One turn moves each row of this set onto another row. After a few examples, where does it send each row asked below?
fefet: [-12 -24  12 -16  -7   5   3 -13  -8  -2 -20  -3  -3  -7  16  10  22  -2
  -5   9  16 -14  20  19  15  -6   1   6  -2   3  14  26   9  -2   3  -8
 -20   7  -7   6  21 -14]
Kipe: [ -6   2  -1   1 -18  -2 -11  -1   3  -9  16   8  -4 -17  -3   5 -13 -17
  -6 -30 -11 -10  -2 -10   5 -20 -21   9   1 -14 -16   4  18   1 -14 -14
   7 -13   5 -14 -24   6]
Luzi: [-15 -26   5 -21   0   2 -12 -19   8 -14 -15  -4  -1  13  23   4  18 -12
   0  -5  10 -10  19   1   1  -9   5 -10   1   2   4  22  13  -4   8 -30
 -17  16   3   6   5  -9]
Gavo: [  6   6   1 -16   1  16 -24  -5  19  13 -20  23 -11  15  -8  -4   7 -13
 -10  -7 -16  12  -4 -25  -5   2  36   5 -11   9   1  -4 -12  14  -7  -6
 -12   3  14  -6   3   6]
Mimav: [ -3 -22 -19  14   8 -30   2   8  -8  13  12   5  -5  -4  -2 -32   0  -6
   8  32  14 -12  16  15   1  -3   3  -1   9  -9  -5   9  -4   9  -8  19
  -9   5   8   6 -10  -1]
Muk: [ -2  -5  12 -16  11   4 -12   7   4  -4 -10  18 -12  -5   1  21  30  -5
   7   8 -23  -7   0   7  -5  -6  35   8  -1   7   7  -2 -20   7 -20   0
  13  -4  -2   0 -22  -9]
vulo: [  9 -12 -31  16   4 -11   4  12  -7  23  28   2   1  20  -7 -14  -9  13
   7  17  14  11   1  -5  -1  10  -2  12  16  -8  -3  -2   0   3  19  21
   2  -1  14 -14 -21   7]
Dal: [ -8  -2   8 -17 -19  20   0   2   9  -5 -26   8  -5  -3 -24  15  20   6
  -1   6   3  14 -12  -8   3 -20  23   2   3   2   3  10 -19  10  17   9
  -9  13  12  -4 -32  -8]
leko: [ 11   4   4 -10  -5  15   7  -6   8  11   7   3  -5   4  28   7   2   9
  -1 -17  10   2   8  -1   3  21   4  31 -13   8   3   8  21  -7  16 -12
   5  -5  22  -7  39   6]
tera: [ -2 -10 -40  -8  -6  -5  19   1 -26  21  21  10  -6  11   3 -12 -23  -3
  15   6   3  -2  27   6  -2   1  -1   7   6   0  -2   5   0   7   1   6
 -25   5  15  -3 -14   2]
sifo: [-19  -1   4   4   5  -9  10  30  -5  16 -34 -31  10  23  -2  10   0  15
  21  10  -4 -12 -14   6   5  -2  -9 -16  -2  -7   9 -13  -2  -5   7 -14
   7  18   8   5  11  -4]
dus: [-14  19  11 -25  16  -8   4 -14  -8   0 -16   3   8   5   9   3   3  14
 -10   2   1 -12  11  13  19  21 -13 -24  -7  -2  21   2 -11 -11  -8 -13
  12  11   7   9  -3 -16]
vamo: [  0   7   8  13 -22   0   2  -6 -12   4  14  -3   1 -20 -26  12 -27 -15
  -4  -1 -17  -4   1   9   4 -27 -21   8  15  -3  18   3   3 -10  -9 -10
 -10  -9  -3 -10  -7  -1]
daniz: [-24  10  -2 -26   1   3   7  -9  -1   4 -17   0   7  21  -1  -4  14  10
  -4 -13  11  -8   3  10  19   6 -19 -25 -10 -14  22   9 -11  -4  -4 -17
  11  27  22  -5  -2  -5]
Vube: [  5 -22 -24   3   6 -30  -5  10  -9  10   8   6  -6   4  -3 -32  -5 -13
   0  18  16  -6  16  -4   3  -3   6 -15  12 -12 -20   7   0  12   9   8
 -12   8  11   3 -21  -1]
guf: [ 15 -18  23  10 -13  -3   1  22   9   5  -5 -31   9   5   2   5  26   5
   5   7  17   4  -5   7  12 -11  13   3   6 -11   0  12   8  -3  37 -11
  14   1   8  -7  18  -1]
depe: [ 10  -7 -23  12  17 -22   3  21 -10  15  32  12 -10   6   4  -5 -13  13
  14  15   9   7  10   4 -11  14   0   7  17  -2  -8  -8   3  10  17  15
   9  -1  13  -4 -16   0]
dezo: [  4  -7 -34  -3   4 -13  20  -9  -8  10  26  14  -7  12  12 -13 -22  -5
   9  11   2 -11  19  -9  10  11   6  20   1 -10  -7   4   7   4  -3   8
 -22  10  12   1 -18   5]
ven: [ -2   0   2  11 -10 -16 -15  -3   9  -3  10  15  -1 -25   5  25  -7  -4
 -21  -5  -4   2  -3 -11  -8  -1 -25  10  21   9  -3  -6   9  -5 -16  10
   6 -29  -4 -16  -9  -3]
dovon: [ -2   0   4  -5  -7  29  -1 -11   1  13  12  -8   8  19  11   6  -9  13
  13 -13   2  20  16   4 -16   9   6   5 -10  18  14   6  16 -11  26 -19
 -13  -8  16  -5  34   1]
Sar: [-17  -3  14  29  -5  -6 -17   7  -3   6   2   9  -3 -28 -17  -5 -23  -4
  -6  -3  -8  -1   2   3  -7 -19 -19  -1   0   3  -6  -4  21  10 -14   5
  -8 -21 -16  -2  10   2]
nad: [-17  16   9   2  -4  -5  35  14  12  16  -2   3  16  11   9  12   0  15
  -1  -3   5  10   7   1   3  20   0 -24 -14   6  14 -20  -2   0  -9   6
  -2  -1  25   1  35  -2]
bam: [ -2  -6  -5  17 -21 -12 -27   8  14   8  -7  -5 -10 -10 -16  -8 -17 -23
 -12  -6  -2  -8 -18 -16 -10 -25 -24  10  12  -3  -7   2  12   0  -8 -13
  -3  -3  13 -17   5  11]
kosas: [ -6  13  -9 -11 -10  -6  16   8  18  15 -15  -8  19  22  18   5   5   2
  -9 -12   4   4  -2 -16   2  26  -3 -24 -11   4  -1 -15  -5 -12  -9  -2
   1  -7  35  -8  22   4]
mube: [  8  15  16  -4  -9  11   5  17  19  -8 -12  10 -14 -21  -4   2   0   8
  14  -2 -14  -2 -16 -11  -9  -6  31  22 -13   0 -19  -9  -5   9  11  -3
  13   5  26  11 -14   2]
zir: [-19   3   8   1  15 -13   8  24   3   3 -33 -21  10  11  14   2   4  22
  10  -1  -2 -15 -14  -3  13  10  -8 -12 -14 -14 -16 -15  13  -1   7  -5
  16   8   0  12   0  -8]
Bome: [-17   5   4 -11 -13  23   1   0   5  10 -23  27 -17 -21  -9   0   8  13
   6   7   0   7  -1   8 -19  -4  16  17 -13  28   7  -1 -14  10  -9  20
 -10  -1  21   4   8  -5]
Num: [  2 -18  23  14   5  -3  -9  19   9  -7   3 -27  13  -4  17   5  24  10
  20   6   3   3  11  14 -12  -3  12  -8   4   3  -7   2  12 -11  25 -13
  22 -19   3   7   8  -7]
sira: [-14  -7   2  18 -22  -2 -12   9   9   7  18  15  -1   3 -26  23  -9  -8
 -11 -17   0  14  -4  -7  -7 -27 -21  -4  21  -4  15  -2   6  10  -6  -1
  -8  -3   6 -29   0   5]
vezi: [  5   4   3  -4  -9  28  -5  17  -8  23 -14 -10   5   4 -26  -5   8   1
  17   5 -30  11  -8   5  -6 -11  33   8 -16   9   2  -7 -19  -1   0   0
   3 -18   6  -6  -7   1]

vezi -> Bome
nad -> dus
And these:
Kipe -> bam
Mimav -> depe
dovon -> fefet

One turn moves each row of this set onto another row. After a few examples, where does it send each row asked below?
mav: [-23 -31   0 -11   0   6 -17   2 -14   6 -15 -11 -13]
dor: [-15  18  -2  17 -10 -11  -7  -6   1  28 -30   0  10]
kudur: [ -2  22 -16   5   4  -4 -15   2  -4  33 -24  -1   7]
Zovot: [  3  25   2  11  -4 -34   0 -24 -14  21   1 -13  -3]
zol: [-10  -5 -14  10  10  -9   8 -16 -20  32   4 -30 -23]
Litom: [ 11   8 -22  -2  11 -20  19  -8 -16  21 -18 -12 -19]
bave: [ 11 -28  -3 -10   9  -7 -15   8  -8  -2  -4  -7 -24]
zega: [-19   0 -12   5   6 -13  13 -20 -24  29  -7 -27 -17]
lel: [ 13   5   3  36   0 -17 -12  -3  12  27   3  -7 -11]
zesu: [-14 -16  -1  33  -1 -10  12 -10   1  27 -11 -19 -22]
gemi: [ 23  19   0  20   3 -32  -2  -9   2  20  -1  -5  -9]
koz: [ -9  -1   7  21 -19   7  -6  -1 -15   9 -17   8  15]
fesos: [-28   8   5 -12 -21 -20 -15 -19   3  14  -2  -6   4]
nek: [ 16  10 -13 -17  10  -4   3  -5  -8  -6  -2 -26 -16]
kana: [ -3   4 -12 -16   1  -3 -32   0   6  22  14  -9  -5]
Rute: [ -5   9 -12 -16  -7  -1 -27   5  13  18  -8   5   2]
ren: [-17 -17  10  21  -9  13  -3  -2  12   1 -12 -25 -14]
zud: [ -7  16   3 -19 -14 -31 -11 -19   1   5   7  -5  -2]
Nanag: [ 18  -2  -3   4   1   4   4  11  16  -8 -23  -9 -14]
dip: [ 10  13   2   2 -10 -15   0 -17 -35   2   8  -5   6]
Zona: [ 11   9  -9   5  -5  10 -12  10 -20  11 -12  10  13]
Teten: [-23   5   1  -7 -21  -6 -21  -4  14  16 -15   4   5]
Fot: [  9  11 -16 -23   8   1   2  -4 -12  -2 -11 -25 -11]
sise: [-24 -13  -4  26  -4  -4  12  -8  -2  29 -22 -16 -16]
fizo: [-17   4  11  15 -19  -4  -4 -18 -30   8   0  -7  11]
vif: [-16  -2   3  -2  -1  -1   0 -21 -13   1   8 -43 -16]
Pip: [ 11   1  -4   0  -5   2   7   8  13  -9 -30  -7 -10]
Zive: [-18 -13  14  19 -15   3   4  -8  11  -4 -17 -24 -13]
rus: [ -4   4  -4  29   5  -4 -23  -5   1  39  11 -18  -9]
kolot: [ -1  -8   5  25  -6   8 -18  -7 -23  18  21 -13  -2]
ros: [  9  -4 -10  22   2 -16  19   0   5  18 -26  -2 -19]
guk: [ -4 -34   0  -5   4   3 -18  11  -3   2 -13  -5 -18]
tused: [ -9 -31  15  -1  -3 -20  -4 -11 -12  -9  -3 -14 -23]
tozuk: [ -8  -5   2   2  -7  -9 -30  -7  13  20  23 -13 -13]
sel: [  4 -27   3 -10   6 -18 -10  -6 -16  -3   7 -16 -27]
gisa: [-20  19   6  17 -12 -24  -1 -22  -8  25 -14 -12   3]
Rugo: [ 12  -9  13  34 -13  -1 -10   0  -8   5   6   2  -1]
kelan: [  9   7 -11   4   3  11 -17   0 -32  15  12  -6   5]
Fole: [ -6 -25  12  -5  -8 -20   0  -4  -7 -12 -21  -2 -15]
Duk: [-20  -3  -2  -5   1   8  -5 -15 -14   7   4 -41 -13]
mis: [-18 -21  -3 -26   1  -4 -11  -5 -23   2 -17 -10 -10]
gomat: [  2  -4   9   9 -14 -20 -19  -5  25  10  14  -1 -13]
mika: [ -6 -16  -1 -22  -1 -15  -2  -2 -16  -8 -25  -3 -11]
lanif: [ 10   9   4  -7 -13 -32 -11  -8  18   3   5   2  -8]
Bisub: [ 28   6   4  14  -9 -14  -1  -2 -17  -1   1   7   2]
Geba: [ -4  17 -17   8  10   0 -23  -2  -9  40   0 -14  -1]
nida: [ 11   4 -26  -1  17  -8  11  -1 -13  27 -13 -13 -20]
neri: [  3  -5 -16  19   5  -5  12   7   5  25 -32   0 -15]

Zona -> dip
gomat -> Rute
zesu -> neri
And these:
Zive -> Nanag
dor -> gemi
tused -> guk

One turn moves each row of this set onto another row. After a few examples, where does it send each row asked below?
pek: [  2  -6  -5  10  -8 -11   5   4 -36  -4   2  -5   7  17]
fulid: [ 13  -6   8  -7  15   2  -9   4  25   8  -1   3 -20 -12]
pufa: [  1   1  10   5 -21  12 -15 -10  37  -2   5  -8   1   2]
sug: [ 19 -13  17   1  12   8   6 -12  23   4  -1   6  -9 -20]
vebor: [  8  11  11  14 -17   7 -12  -8  33   3  10 -10   1  -1]
rigu: [-17 -27  -8  -3   9 -16  13   3   7 -12  -5   6  15 -12]
lamib: [ 14  -4  20  -5  11  -3  29 -11  25   3  -9 -15  -6   9]
Sesa: [17  3 28  1 12  9 25 -7  7 16 -8 -3 -2  2]
lav: [ 21   3  10  -6   0  25  10  -1  -7  15  -1 -10  -5  26]
dapab: [ 16 -12  16 -12   3   0 -10  -2  25   2  -1   3 -15 -19]
vubes: [ -5  -3 -17 -10   6  -6 -17   6   7 -21   3 -10  26  -9]
pivel: [  8  -6  -4   9  -5 -13  10   8 -32 -10   5  -3  16  14]
zot: [  9 -15  17 -16   1   2 -15 -16  24   1  -1   2  -8 -17]
tar: [ -5  -1 -10  -5   9  -8 -18   4  11 -21  11  -7  25 -10]
Bem: [ 16   9  27  -6  -8  10  10  -6 -15  13 -13 -10 -10  13]
vupi: [ -1  -2   6  -1 -18  18 -20 -19  29  -1  -2  -9   2   7]
nelo: [-16 -30  -8  -5   7 -16  13  -6   4 -12 -10   0   6 -17]
tupib: [ -4  -2 -13  -2   6  -7 -19   5   6 -21   2 -11  28 -12]
sene: [ 18  -1   5   2  -8  16 -13 -13   0   1  -4 -11  -6  35]
Foziz: [  3  -1   3  -6  -8 -10  29   6 -19 -14 -11 -10  13 -20]
Mur: [ -9   0 -24  19 -11   7  -8  -4  -5 -19 -12 -22  12   8]
zoli: [  3  -3   8  -5  -5 -15  28  -3 -22 -11 -12 -19  16 -15]
zur: [-15 -25  -9  -5   4 -15  18  -2   8 -17  -3   6  15 -11]
Pasu: [ -7   4 -25  18 -12  14  -3   5  -2 -23  -9 -16   8   3]
Rav: [ 28  -9  -5   6 -18  12  -1  -8  10  -4   7 -13 -17  22]
Gan: [ 16  -6  30   1   7  -7  25 -11  17   3 -12  -5 -11   5]
rotif: [ 13   9  22  -9 -12  13  11   6  -5  15  -9 -13  -9  20]
seze: [-19 -24  -7  -4   9  -8  21   3   9 -12  -6   8   5 -15]
bag: [ 19  -3  -1   3 -15  28  -5 -14  18   1  10 -12   4  23]
raf: [ 23  -6   0   2 -13  14 -12  -6  10  -4   3 -14  -9  32]
Pire: [-13  -5 -10  -6   3 -10 -21  -1   7 -13   7 -12  26 -12]
vuke: [ 12 -10  32  -3   2  -6  21 -21  10   4 -14   1 -10  -4]
Tofe: [ -9  -1 -23  22 -13   8  -2   6  -8 -18 -11 -13  13   8]
gulif: [ 10   0   5 -10  -1  -8  32   4 -17 -17  -7 -18  14 -14]
git: [ 12   5  16 -15 -17  11  15   7  -1  20   5 -12  -8  16]
vinuk: [ 11  -5   6   1 -13  21 -15 -12  30   4  12   0   2 -11]
Gidop: [-12   5 -22  20 -11   8  -2   5  -5 -18 -11 -12  15  11]
Fakon: [  2  -2  -5  11  -7  -8  11   9 -28  -8  11   1  10  21]
Suneb: [  8  -2  -7  11  -3 -13   9   7 -30 -13   2  -1  13  16]
bubis: [  3  -8   2  -7  -5  -7  30   5 -17 -14 -14 -15  17 -18]

zoli -> nelo
vinuk -> bag
Gidop -> Suneb
And these:
Pasu -> Fakon
Tofe -> pivel
Rav -> git
Bem -> vuke
dapab -> pufa

One turn moves each row of this set onto another row. After a few examples, where does it send each row asked below?
sig: [  4 -14   3 -20  18   4 -13  -7   0 -10   5  13  32  -8 -11]
Roba: [-12  16   4   4  25   3 -16   5  -1  11  -5  13  39   1  22]
Bopod: [ 12  12 -14  -9  -4  -8  -5   7   1  45   5   1  24 -16   7]
dom: [  6  25 -11  15 -14  -7  15  -1  -9  25   6  -3  -6  -3  16]
Kome: [  5  22   4  10 -11   2  17   5  -5  29   9 -11  -6  -2  19]
tasa: [ -9   9   9  12  24   4 -16   4  -3   7  -4  17  37   1  21]
Dol: [ 20  -5 -20  -4   2 -11 -10  -1  -8  32  10  17  33 -20   0]
Nizat: [  6  -1 -16 -22  17   9  -6 -17   4 -16   1   9  31  -4  -6]
bido: [ 12  15 -16  -2  -1  -4   1  10   2  49  13   2  16 -10   7]
duvoz: [ 10  13   5  24 -15  -4  15   1 -11  22  11   1 -10  -3  16]
sot: [-11  -5   0 -11  16  22  -3   5  -1  -9  21 -17  11 -18  -1]
rel: [ -3  28 -14  13  -9 -10  21 -12  -3   0   4   1  -2   5  21]
Kifu: [-18   3   9  -2   1  14  28  -4  14 -11 -13   3   9  -6  10]
keru: [  1  -1   3 -21   8  22   1 -23   6 -14   4  -3  -3   0  -1]
loz: [  2  28 -11  15 -18 -12  20  -6  -6  10  -1   0  -1   4  22]
mes: [ 21 -17   1  -3   4  -1 -10   3  -7  31  14  13  32 -19   0]
Vufi: [ -6  25   9   3  -8   7  25  -4   3   8   6 -15  -1   5  23]
kud: [ -4 -12 -12  11  11   8  -7  -4 -10 -22  21   6   6 -19  -4]
ribir: [-13   0   0  10  -2   4  25  -8   8 -16 -13  17   8  -7   8]
Zisis: [17 -4  6  8 -1  3  0 13 -1 44 19  4 13 -8  6]
lobu: [-18  14 -10  -4   0   3  26  -8  12 -12 -16   7  11  -7  10]
las: [  4  -5  -7 -11   5  13  -2 -29   1 -21   6   9  -6   0  -3]
Biza: [  7  -6  -2 -26  18  17  -5 -12   5 -15   3   4  32  -3  -6]
Feso: [  5  -7 -12 -22  18  -2 -13 -10   0 -11   2  17  34  -8 -12]
zofo: [ 17   0  -7 -17   5   1  -7   6  -1  39  11   2  35 -20   1]
leki: [  2  -5  -4 -30  19   6 -11  -6   3  -5   1   6  35  -8  -9]
Numef: [ 16 -10  13   2  -3   0  -7  12  -1  43  10   3  22 -15   5]
pag: [ 10 -12  -6 -15  16  10  -6 -16   1 -19   5  14  30  -4  -7]
fuzu: [  6  10  11  25 -16  -2  20  -2  -8   7   5   2  -3   5  21]
bug: [-11  12 -32 -12  14   7  -5  -3  -3 -12  15  -6  13 -19  -2]
Nofiz: [ 19  -4 -13  13  -5 -16 -10   2  -8  35   7  19  20 -16   5]
kavuk: [ -9  14   0  11  23  -2 -16   3  -5   8  -5  19  38   1  21]
bet: [  0   9 -15 -22   7  13  -1 -28   4 -15   2   2  -1   0  -1]
pize: [  1   9  12  24 -11   0  21  -8  -4  -3   9   1  -6   7  21]
Miker: [ 18   1 -16  16  -6 -13  -2   6  -7  39  16  18  12 -10   4]
mez: [ -1  24   8   7 -14   5  22   2   0  17   3 -15   1   4  24]

Feso -> leki
Nizat -> Biza
And these:
Roba -> tasa
keru -> las
Dol -> zofo
fuzu -> loz
lobu -> Kifu
Kome -> duvoz
Miker -> bido
Vufi -> pize
sot -> kud
Numef -> Nofiz

